Rotation paths and how fast each direction turns (degrees a step)
Each turn is a multiple of 5 degrees from 10 to 175, or 0.
path 1
-0.7, -27.9, 2.3, 13.2, 6.8, -9.9, -18.0, 1.9, 2.9, 18.1, -1.6, 0.7, -12.6, -5.1, -7.7
6.1, -28.7, -0.3, 10.5, -12.1, -10.7, -3.7, 10.3, -3.2, 20.6, 3.1, -2.1, -11.5, 11.6, 9.8
7.5, -14.3, -6.1, 26.2, -8.6, 1.6, -5.5, 8.9, 7.7, 23.6, -2.2, -12.1, -9.9, -5.1, 8.7
10.2, -13.7, 0.5, 18.7, -0.4, -6.6, -19.6, -3.2, -7.3, 20.9, -14.7, -10.1, -13.0, -1.3, -9.4
12.5, -17.0, -0.8, -1.6, -3.3, -6.3, -17.9, 5.2, -2.1, 29.1, 3.1, 1.3, -17.2, 2.8, -0.1
-1.3, -31.2, -2.0, 14.1, 2.8, -2.3, -10.8, 8.4, 11.3, 21.7, 7.4, -2.0, -8.7, -1.0, 1.6
5.4, -28.2, 1.1, 20.3, -10.5, -10.0, -4.7, 2.4, -6.1, 14.9, -8.0, -7.5, -6.6, 9.7, 2.8
18.8, -9.0, -7.5, 13.8, -12.4, 1.8, -7.3, 10.3, -1.1, 26.1, -1.9, -8.0, -14.3, 1.6, 6.5
4.0, -15.5, -3.0, 18.3, 6.8, -2.1, -23.2, -0.2, 4.3, 24.0, -3.2, -5.4, -13.9, -10.4, -10.1
6.1, -26.9, 2.0, 1.9, -1.8, -13.8, -13.2, 3.0, -7.6, 21.0, -2.0, 0.5, -14.1, 10.0, -3.2
6.0, -29.3, -5.8, 12.9, -6.6, 0.0, -2.2, 14.7, 8.8, 22.4, 9.2, -1.8, -11.2, 1.9, 9.3
-6.3, -13.8, 2.2, -3.1, 2.3, -3.7, 6.2, 3.9, 3.2, -3.0, 7.2, 5.3, 2.6, 5.3, 4.0
80
-5.8, -5.3, 5.1, 7.1, 4.8, -6.2, -2.9, -6.2, -5.6, -6.9, -10.2, -0.3, 1.7, 0.3, -6.0
130
path 2
26.6, -5.2, 1.0, -1.9, 5.0, -18.2, -7.7, 9.8, 23.9, -12.3, -12.1, 21.8, 0.1, 3.8, 1.6
12.4, -15.5, -8.5, -6.7, 0.1, -14.2, -15.8, 4.8, -4.5, -7.3, -20.5, 27.4, 1.9, 10.4, 10.5
6.5, -15.7, -6.3, 6.5, -5.5, -12.7, -11.5, 3.3, 24.3, -0.3, -9.6, 22.0, 2.9, 21.3, 11.8
2.5, -29.9, 1.6, 0.2, -0.5, -19.5, -10.0, -2.4, -2.7, 5.1, -4.2, 22.2, -6.6, 13.3, 23.5
2.9, -26.0, -3.4, 5.5, -11.9, -11.1, 12.5, -3.1, 18.7, 3.7, 4.8, 11.8, 5.6, 10.4, 26.6
12.6, -25.2, 10.5, 3.5, 3.3, -20.8, 14.7, -1.1, 1.7, 0.5, 8.5, 12.8, -7.6, -6.2, 24.0
21.6, -23.4, -12.9, 0.7, -10.0, -9.8, 27.2, 1.2, 10.0, -13.3, -1.6, 6.3, 6.0, -9.4, 21.2
27.5, -15.5, -0.1, 4.6, 12.4, -22.6, 8.9, 7.1, 12.6, -18.3, 2.5, 13.2, -4.8, -10.1, 4.6
22.5, -16.9, -25.8, -4.6, 5.1, -12.4, 2.2, 6.6, 2.9, -18.4, -14.3, 16.0, 4.3, -2.0, 3.1
21.5, -14.8, -9.0, 2.4, 10.9, -18.7, -9.0, 11.9, 21.4, -5.5, -5.5, 17.6, 0.8, 9.8, -3.3
13.7, -25.8, -17.9, -11.0, 4.3, -13.9, -14.0, 7.3, -1.5, 3.1, -16.6, 21.4, 3.8, 10.5, 11.7
3.0, -2.6, 2.5, -6.1, -3.8, -2.7, -9.0, 1.9, -0.4, -9.3, 9.0, -9.1, 5.7, 2.7, 3.5
0
5.1, -3.4, -10.9, -1.7, 9.0, -1.5, 4.2, 6.0, -0.1, 1.3, 5.2, -5.8, 1.1, -5.9, -8.5
35
path 3
3.5, 10.5, -6.9, -1.6, 7.3, -18.7, -0.9, 10.3, -20.9, -31.1, -5.8, -7.5, 10.4, -9.5, -10.4
16.5, 3.7, 4.8, 24.1, 13.8, -22.0, -15.6, 6.9, 5.2, -15.7, -3.3, 1.3, -0.8, -0.9, -17.1
-2.5, -1.0, -10.2, 6.8, 1.1, -25.9, -5.4, -5.9, -2.6, -19.2, 25.3, -8.6, 6.5, 9.5, -16.9
1.9, 0.2, -7.9, 5.5, 1.1, -27.8, 8.4, 25.5, 5.4, -2.5, 15.3, -15.5, -8.0, 0.4, -7.5
0.9, 1.3, -8.1, -4.2, 9.7, -3.5, 14.3, 13.5, -10.9, -27.9, 10.6, -21.3, -4.4, -12.4, -15.4
22.4, 16.6, 6.0, 11.3, 13.7, -13.0, 0.4, 9.3, 11.8, -14.4, 5.9, -9.3, -1.2, -20.7, -18.8
11.3, 9.6, -8.4, -8.8, 6.0, -17.7, -10.1, -9.7, -12.5, -13.7, 19.2, -3.1, -3.2, -4.2, -24.9
3.3, 20.0, -8.5, -0.4, -2.0, -38.0, -3.6, 21.0, -11.2, -2.6, 4.0, -1.0, 1.2, -2.4, -2.6
-3.2, -7.7, -9.0, 6.9, 7.5, -17.0, -1.6, 15.5, -19.5, -26.2, -2.4, -7.7, -1.5, 3.1, -16.6
5.0, 5.7, 1.3, 26.4, 12.1, -19.4, 3.0, 5.5, 14.7, -22.9, 10.6, -14.3, 8.7, -6.0, -7.2
4.5, -6.2, -8.1, 4.3, 5.8, -15.4, -2.5, -1.5, 3.0, -7.9, 28.7, -14.6, -13.8, 4.7, -23.5
7.6, 6.9, 1.2, -10.4, 1.6, 7.5, 4.3, -0.7, 0.5, 2.7, 2.6, -2.6, -4.6, -11.1, -3.2
55
-3.5, -1.5, -2.3, -2.4, 0.5, 2.0, 7.3, 12.6, -8.1, -4.5, -10.2, -2.2, -1.1, -2.2, 5.0
90
path 4
-10.6, -1.7, 14.0, 6.1, -28.9, -6.6, -16.7, 15.4, 0.3, 15.5, -2.8, -3.7, 8.7, -0.2, -7.3
-19.1, 15.5, 14.4, 0.9, -5.8, -16.1, -3.4, -2.2, -6.9, 18.1, -14.4, 18.0, 3.3, 4.9, -3.6
-9.6, 2.7, 20.9, 11.7, -16.8, -2.1, 13.0, 10.3, 7.3, 9.6, -27.0, 6.8, -1.8, 6.0, -6.9
-17.1, 13.1, 24.4, -11.3, -26.5, 3.5, -5.7, 9.2, 1.8, -3.1, -5.0, 8.5, 1.9, -2.1, 2.4
-18.7, -11.7, 20.6, -5.3, -21.9, -11.6, -2.6, 1.2, -11.5, 6.2, -7.5, 10.2, 7.9, 15.0, -7.8
-11.0, 9.1, 10.6, 10.0, -24.4, -11.4, -14.8, 15.0, -0.5, 19.5, -8.5, -3.2, 8.3, 0.1, -5.2
-20.0, 17.2, 20.0, 1.4, -6.3, -11.0, 1.2, -4.1, -5.1, 13.5, -17.2, 22.2, 0.9, 0.5, -4.0
-9.9, -7.2, 24.0, 6.1, -22.0, 1.9, 10.8, 7.6, 8.5, 5.5, -22.0, 5.4, -2.4, 6.1, -6.6
-15.9, 10.9, 23.2, -12.2, -26.8, -1.9, -11.7, 7.9, -2.1, -1.6, -1.4, 7.5, 5.6, -3.6, -1.1
-17.9, -12.0, 16.0, -0.3, -19.3, -16.8, -2.8, 3.6, -11.8, 13.0, -7.5, 9.0, 10.3, 12.7, -6.6
-11.5, 15.3, 13.5, 12.5, -19.6, -6.4, -9.0, 13.9, 4.9, 18.3, -14.3, 3.0, 5.0, -1.2, -5.0
0.9, 3.1, 6.7, -2.8, 0.2, 8.3, 10.5, -1.2, 7.1, -9.0, -6.5, 3.4, -5.5, -1.6, 2.3
80
-4.7, 12.4, 0.8, -8.5, 4.4, -2.3, -4.5, -6.1, -4.8, -2.4, 5.3, 7.4, -0.3, -3.0, 3.7
145
path 5
5.2, 19.8, -2.6, 8.5, -13.4, -8.0, -11.4, -1.5, -6.1, 9.3, -21.9, 4.2, -6.8, -4.6, 12.2
14.3, 7.4, 2.2, -4.7, -19.8, -8.1, -11.1, -3.3, -2.9, 9.8, -20.2, -6.3, -6.1, -6.3, 18.9
24.3, 11.1, -0.3, 0.5, -14.7, -2.3, -0.8, 14.4, 6.5, -2.7, -19.3, -2.0, -10.9, -4.4, 19.6
29.5, 17.5, 0.4, 10.6, -5.9, -9.6, 4.3, 4.3, -9.4, 11.3, -16.4, 3.1, -9.9, -0.9, 8.8
23.7, 16.9, 10.4, 0.0, -12.9, -0.3, 0.1, -9.4, -11.8, 3.1, -17.0, -0.5, -7.6, 5.9, 6.3
6.2, 27.2, 1.2, 9.1, -15.2, -1.4, -8.3, -0.2, -3.1, -2.0, -23.3, 8.7, -11.3, 3.9, 9.2
8.6, 12.5, -3.2, 4.0, -15.6, -9.0, -11.1, -1.2, -7.8, 15.7, -25.8, 4.1, -2.8, -6.1, 16.3
18.8, 8.1, 5.9, -5.0, -19.0, -5.2, -8.8, 3.6, 2.5, 3.1, -22.7, -9.1, -9.9, -1.4, 21.0
25.6, 16.1, -3.2, 7.1, -8.1, -5.5, 4.9, 14.8, -1.8, 4.4, -13.3, 0.6, -14.8, -1.5, 13.0
25.7, 17.7, 6.0, 4.1, -8.6, -4.6, 3.3, -7.0, -11.2, 9.8, -9.6, 0.6, -6.8, 0.1, 4.3
16.5, 23.8, 10.5, 3.9, -15.9, 2.0, -3.5, -8.8, -5.3, -4.5, -19.2, 2.7, -7.4, 7.2, 5.9
-2.4, 3.4, -8.6, 8.7, 5.7, -7.6, 1.4, 5.2, -4.2, 8.8, -0.3, 7.7, 1.1, -4.0, -3.3
130
path 6
4.2, 12.3, 3.1, -13.5, -15.1, -0.7, -0.9, 10.2, -30.9, 7.0, -12.1, 0.4, 7.5, -1.7, -12.7
6.7, 12.5, -6.5, -14.5, -5.6, -4.6, -5.0, 9.8, -23.9, 12.1, -16.5, 1.6, 4.1, 9.3, -16.6
4.7, 17.0, -9.6, -11.7, 4.4, -16.7, -7.6, 7.3, -12.9, 17.7, -12.8, -1.4, -0.8, 12.0, -12.9
-1.6, 22.0, -0.3, -5.6, 7.6, -30.1, -3.1, 4.1, -8.7, 15.9, -11.4, -6.4, 0.0, 8.3, -10.1
-3.8, 20.2, 11.2, -4.4, 2.2, -29.6, 1.2, 2.6, -14.8, 6.3, -12.5, -10.3, -4.4, 0.1, -4.4
-2.2, 21.6, 16.1, -2.5, -1.3, -18.8, 6.7, 5.8, -21.2, -7.2, -16.2, -14.8, -0.5, -3.0, -4.3
-0.3, 18.5, 7.3, -8.1, 2.9, -2.2, 4.6, 5.4, -24.3, -11.6, -21.0, -13.9, 2.4, 4.3, -5.3
0.3, 14.1, -5.1, -12.4, 4.8, 3.5, 0.2, 6.3, -28.2, -5.3, -17.4, -16.9, 12.5, 14.6, -2.4
-8.5, 16.8, -11.4, -10.5, 3.8, -5.9, -5.8, 3.0, -23.9, 8.3, -8.8, -10.2, 14.9, 11.7, 1.7
-11.5, 12.4, -4.5, -10.3, -5.2, -13.8, -8.4, -1.1, -21.5, 17.2, -1.9, -7.5, 15.4, 9.1, 3.6
-12.3, 15.4, 5.7, -9.8, -14.3, -18.5, -3.4, 2.6, -26.6, 18.5, -3.3, -0.3, 10.4, 1.2, -0.4
3.8, 3.9, 3.7, 1.8, 8.0, -7.7, 3.3, 2.4, 9.1, -4.3, -6.7, -1.6, -9.9, 0.9, -5.8
35
